A single turn carries every row of the set below to another of its rows. Some are shown first; where does it send the rows asked next?
q129: [ 19.6  19.0 -17.3  19.5  -8.7  -4.7  -3.3 -16.4  21.8  -1.1 -10.1  -5.8
  -3.9   2.9 -27.2   1.2  17.7 -18.8  -6.9 -16.8  15.9  29.8  12.3  -0.3
   3.1  -3.8 -15.8  35.2 -28.1   3.2]
q277: [  9.5   7.0 -21.1  12.1  23.1 -17.7   0.7 -32.8  -1.0  -8.5 -20.4   1.1
  -2.5  19.3  11.4  23.4  11.6  -4.6  -3.8   6.0 -13.7  39.1  20.4   8.6
  14.4  -6.2  -7.7  13.6 -11.1 -32.6]
q674: [ 10.4  -3.0   5.5  25.2  16.2 -31.0   4.3 -15.2   8.1 -23.4 -11.6  24.7
 -15.2  -0.6 -10.1 -23.0  13.2  -3.0 -15.9  25.8   8.8  14.2 -11.9 -12.0
 -12.9 -21.4  -5.6  11.2 -17.8 -12.6]
q251: [  5.6 -20.0 -36.7   9.9   5.5 -26.7 -22.8  -7.1  10.2  -9.3  -9.2   8.8
 -11.2  22.7  -2.2  10.9   8.5  -4.7 -17.7  -9.4   0.0  28.7  14.0  32.9
   8.2  -4.8  12.7   9.1  -0.2  -1.2]
q799: [ 11.2  -9.7  15.4  10.9   5.7  -8.7  -6.9 -39.3  -6.6 -16.5 -15.0  36.0
  -5.8  19.6 -20.5  20.2  12.3 -11.9 -26.2  25.8  10.8  27.9 -20.3   5.2
  -5.0  -2.1   4.0  22.9  -4.1 -30.0]
q786: [ 26.5  23.2  -7.2   6.5   3.4 -11.9  17.6 -21.9  16.0 -20.2 -42.7  21.7
 -15.0 -15.8 -27.8  32.4  12.4 -32.0 -26.9  -1.8 -10.7  30.7 -11.1  22.1
  -2.9 -21.1  11.7  25.6  -7.8 -43.2]
q3: [  1.5  14.2  -4.3  11.0  36.3  14.7   8.8 -14.3  -0.2 -19.4 -44.6   8.7
  -9.1  -9.1  -4.6   2.8  10.6 -34.9 -21.1   5.8  19.0  10.9   4.6  19.2
   5.4   3.4 -11.1  10.6 -13.0 -13.1]
q367: [ 34.0 -16.5 -13.6  -1.3   5.9  -4.2 -17.6  -5.4  11.4 -12.2 -13.2  25.9
 -16.6  -8.7 -31.7  13.2   2.0 -25.6   3.0   2.0  16.8  27.8  -1.1  -5.7
 -10.2   7.3   0.4  42.8 -30.4 -22.9]
q281: [ 21.3   3.7  -5.0   9.4   1.1 -53.3  -9.8 -25.2  -6.5 -24.8  -9.6  20.1
  13.1  -3.8 -28.8  -0.3  11.1 -28.9 -19.0  15.0   2.2  13.1 -11.5   9.0
   7.1 -32.1  -0.5  17.9 -31.8 -19.1]
q269: [ 45.0   4.1   1.8   3.0 -11.1 -29.5   4.5   6.0  -9.6 -33.5 -15.2   2.6
  -5.9   2.5 -15.8  -5.7 -15.7 -18.1 -20.5   4.3   6.2  14.7   9.5  28.8
  -4.5  -4.7  -6.1   1.9 -21.2 -13.4]
q814: [  2.3  13.9 -20.3   7.6   8.6 -28.4  -3.2 -26.5  15.8 -18.2 -23.9 -16.0
  -9.3   2.3  -6.2  20.3  13.9  -3.3 -10.1  -2.9 -19.3  42.3  19.6  10.7
   7.4 -12.4   6.8  -0.7  -1.4 -20.1]
q334: [ 22.6  21.9  -9.1   4.1  -6.8 -11.4  20.5 -21.4  13.7 -23.7 -42.0  21.8
  -5.6 -15.3 -33.6  30.1   8.0 -36.5 -14.4   2.8  -4.1  29.8 -15.8  20.0
  -6.0 -22.7  14.6  30.7 -13.2 -38.8]
q605: [-16.0 -18.7 -18.3  23.4  14.6 -19.8  10.0  -0.8   6.6 -40.6   3.6  21.5
   0.0   3.3 -21.3  31.8   9.7 -14.6 -37.3   1.8  16.4  30.9   5.7  27.2
  13.9  -7.6  -9.7  22.8 -23.6 -26.9]
q48: [  5.2  -0.6 -13.3  27.0   9.4 -37.5   9.6 -18.3  -2.4 -20.1 -16.0  20.3
 -22.8  28.4  -5.2 -19.7  18.0  -7.9 -21.7   7.6   5.3  10.8 -20.1  19.2
   5.5 -30.4  -2.0   9.4  -5.5  -7.2]
q610: [  7.5 -19.3 -37.0  21.9  -9.0 -27.7  -2.0 -10.8  15.6  -3.9 -11.5   9.7
 -15.0  30.1   0.1  18.0  -1.6   3.1 -12.9  -2.4 -13.2  27.8  -3.2  27.9
   9.7  -3.0   0.8  28.0  -4.7 -24.1]
q578: [  6.0  -3.1 -17.5  33.9  -0.4  -2.5  -0.6 -10.3  27.3 -22.6   2.0   7.1
  -9.5 -20.4 -37.0   9.4   4.3 -23.4 -21.2 -15.4  19.8  20.3   6.4   7.1
   1.5 -12.0  -2.2  43.2 -32.7  -4.9]
q321: [ 16.3   0.5 -11.3  10.4  25.3 -11.3   3.9  -3.5  24.8  -6.3 -14.0  18.3
 -23.2 -26.8  -9.4   7.6   1.4 -20.9  -9.8  22.1 -18.8  41.9   4.3  -6.6
 -10.6 -14.0 -18.6  24.7  -8.8 -18.0]
q94: [ -5.2  -0.2 -18.1  -0.4  23.5  -0.4  -2.6 -27.7  20.5 -32.0 -37.5  27.1
  -7.4   9.1 -14.7  40.5 -10.2 -21.3 -16.1 -12.1  10.9  28.8  12.9  23.5
  10.9 -25.5  16.7  16.6 -10.6 -34.3]
q53: [ 37.1  12.0 -20.2   5.1  -7.5   0.0 -17.7 -18.8  22.1   3.1 -10.5  18.8
 -14.1   5.4 -24.6   7.8  27.2 -17.3  -0.2  -7.8   7.4  37.2  10.3  -5.9
  -4.7  -9.1 -11.0  35.0 -26.1 -18.7]
q500: [-10.1  -4.4  -9.0   3.5  20.0  -2.1  15.1 -15.8  23.1 -25.4 -46.9   8.6
 -15.4   3.2  -8.3  21.0 -22.4 -12.4  -3.2 -18.3  11.5  25.1   0.3  13.7
  13.1  -7.7   9.8  11.7  -8.4 -33.0]
q766: [-14.2 -11.8  -2.2  13.4   7.3 -28.0   3.8 -25.8   0.0 -13.3  -5.0   7.6
  -6.8 -13.4 -28.7 -14.5  16.2 -23.1  -9.0 -15.5   5.2  27.4 -17.3  29.1
   5.6 -13.4 -10.8  -6.5   2.0 -19.5]
q552: [ 21.0   0.9 -11.2   5.8  -2.8 -49.4 -13.3 -19.5  -7.5 -24.0 -23.2  20.3
 -12.1  30.8 -16.3  -5.6  17.8 -20.6 -19.1  15.0   0.8  13.1 -21.8  24.2
  10.9 -26.0   9.5   9.4  -8.6 -15.7]
q964: [  8.0  10.0  -1.9  18.3  34.5  22.4   8.5 -18.3   2.7 -21.3 -38.9  19.5
  -7.6 -10.6 -10.2  -4.4  10.4 -29.9 -17.1   4.2  24.0   9.0   6.7  17.3
   3.3  -0.4  -4.2   4.7 -17.0 -11.6]
q717: [ 14.3   4.3 -28.9   6.6  -6.8  -2.9  23.2  -4.4   8.0   5.0 -11.9  27.2
   6.8   4.7 -14.0  -2.6  -6.7 -15.9  -4.6  -7.1  18.9  16.7 -18.7  27.7
 -12.8  -4.7 -25.1  30.6 -26.3  -8.6]
q991: [ 19.5 -29.9  -9.5   1.6  18.4 -33.6  -0.5   5.0  16.6 -35.8 -17.6  19.7
 -21.5  -6.3 -23.3  18.6  -3.7  -9.6  -6.3   1.8  10.9  44.6  -9.8  22.6
  -5.3  13.0  -4.1   5.2  -8.6 -30.7]
q826: [ 19.4   7.9  -0.5  10.0  15.6 -19.1  -4.5  -8.6   1.4  -5.8 -11.1   2.5
  10.6 -16.2 -27.7  24.1  -2.6 -31.1 -40.1   9.6 -10.6  25.9  19.8   6.3
  20.9  -5.4  -7.3  22.8 -31.2  -9.6]
q410: [ 13.0  -7.0   7.5   5.4   4.2 -17.2  26.6  -4.1   0.3 -40.0 -42.8   8.6
 -13.4  -4.0 -19.3  19.4 -29.6 -19.9 -11.0  -2.7  24.5  22.7  -9.4  10.8
  13.1 -19.2   0.5  15.8 -17.5 -24.7]
q725: [ 28.7   1.3  -1.3  13.1 -15.3  -2.6 -24.1  -9.8  34.1 -19.3 -10.2  34.7
   0.8  -6.5 -26.7   5.6  23.3 -19.5 -31.1  -6.0  24.8  23.5  -3.0  27.9
 -10.6 -20.2  12.3   8.3 -12.9  -6.8]
q920: [ 29.8  13.1 -48.9   4.9 -14.3 -15.1   8.0   2.7  10.8 -15.2 -33.5   1.5
 -21.3  13.7  -8.3  16.2  13.8 -15.6  -5.4  -2.9  -8.4  29.5   9.3  23.8
  16.1 -19.0 -13.3   8.2  -9.9 -17.9]
q126: [  6.6  -9.2 -13.2   3.4  18.8   2.7  -0.9 -15.5   7.4 -48.4 -27.3  39.1
 -22.4  -7.8 -18.6  21.6  -1.9 -25.5 -21.8   6.9  22.7  22.5   7.8  16.5
   7.3 -45.0  -1.3   4.6 -15.8 -31.3]
q981: [  8.8  -8.7  14.4  13.3   3.1 -18.8  -3.6 -37.6  -4.4 -17.1  -7.7  30.9
  -1.1  27.6 -24.5  24.4  14.4 -14.1 -23.5  26.0   9.3  34.5 -14.5  15.0
  -8.5  -4.5  -0.1  23.5   4.3 -27.7]
q936: [ 36.0  14.1 -28.4  20.0   1.3  -3.9   5.0   4.7   6.4 -16.3 -29.4   6.9
 -17.0  28.6   6.0  17.7  17.6  -8.1 -20.2   0.3   7.5  32.0  23.9  19.5
  17.4 -12.6  -2.3  11.8  -6.6  -3.3]
q488: [  9.9  -5.9 -21.2   7.2 -12.2  -5.6  23.3  -6.2   3.2   2.9 -19.1  25.1
   7.0   6.3 -17.1  -1.3  -1.9 -19.6  -2.7  -3.3  23.3  11.7 -25.5  15.8
 -13.1  -2.0 -24.2  33.4 -27.5 -15.5]
q142: [ 29.0  10.3  -2.9   4.6 -21.3   3.3 -24.5   0.0  33.5 -16.0  -9.5  32.6
   1.6  -0.3 -21.4   6.7  17.2 -14.4 -29.4   1.3  17.1  22.6  -2.0  30.5
  -7.6 -11.7  13.2  11.2 -14.6  -9.6]
q177: [ 16.3   6.7 -21.3  15.1  -7.8  -9.1  10.5   2.0   0.9 -39.1   3.7  29.5
 -17.3   2.6   1.2  -2.4   7.3 -18.6 -22.1  21.6   0.6  19.1  12.2  24.6
 -16.2 -38.6 -19.3  22.7 -15.1 -27.3]
q822: [-13.8  -5.2  -4.6  13.4   8.0 -29.2   4.0 -32.4   0.2 -17.9 -10.8   7.7
  -5.9 -24.1 -27.2 -10.4  10.9 -29.0 -10.7 -17.3   8.4  26.9 -24.5  27.2
   4.2 -20.6  -5.2   2.8  -2.0 -11.1]

q500 goes to q552
q766 goes to q142
Now these:
q126 goes to q674
q610 goes to q920
q334 goes to q822
q605 goes to q177

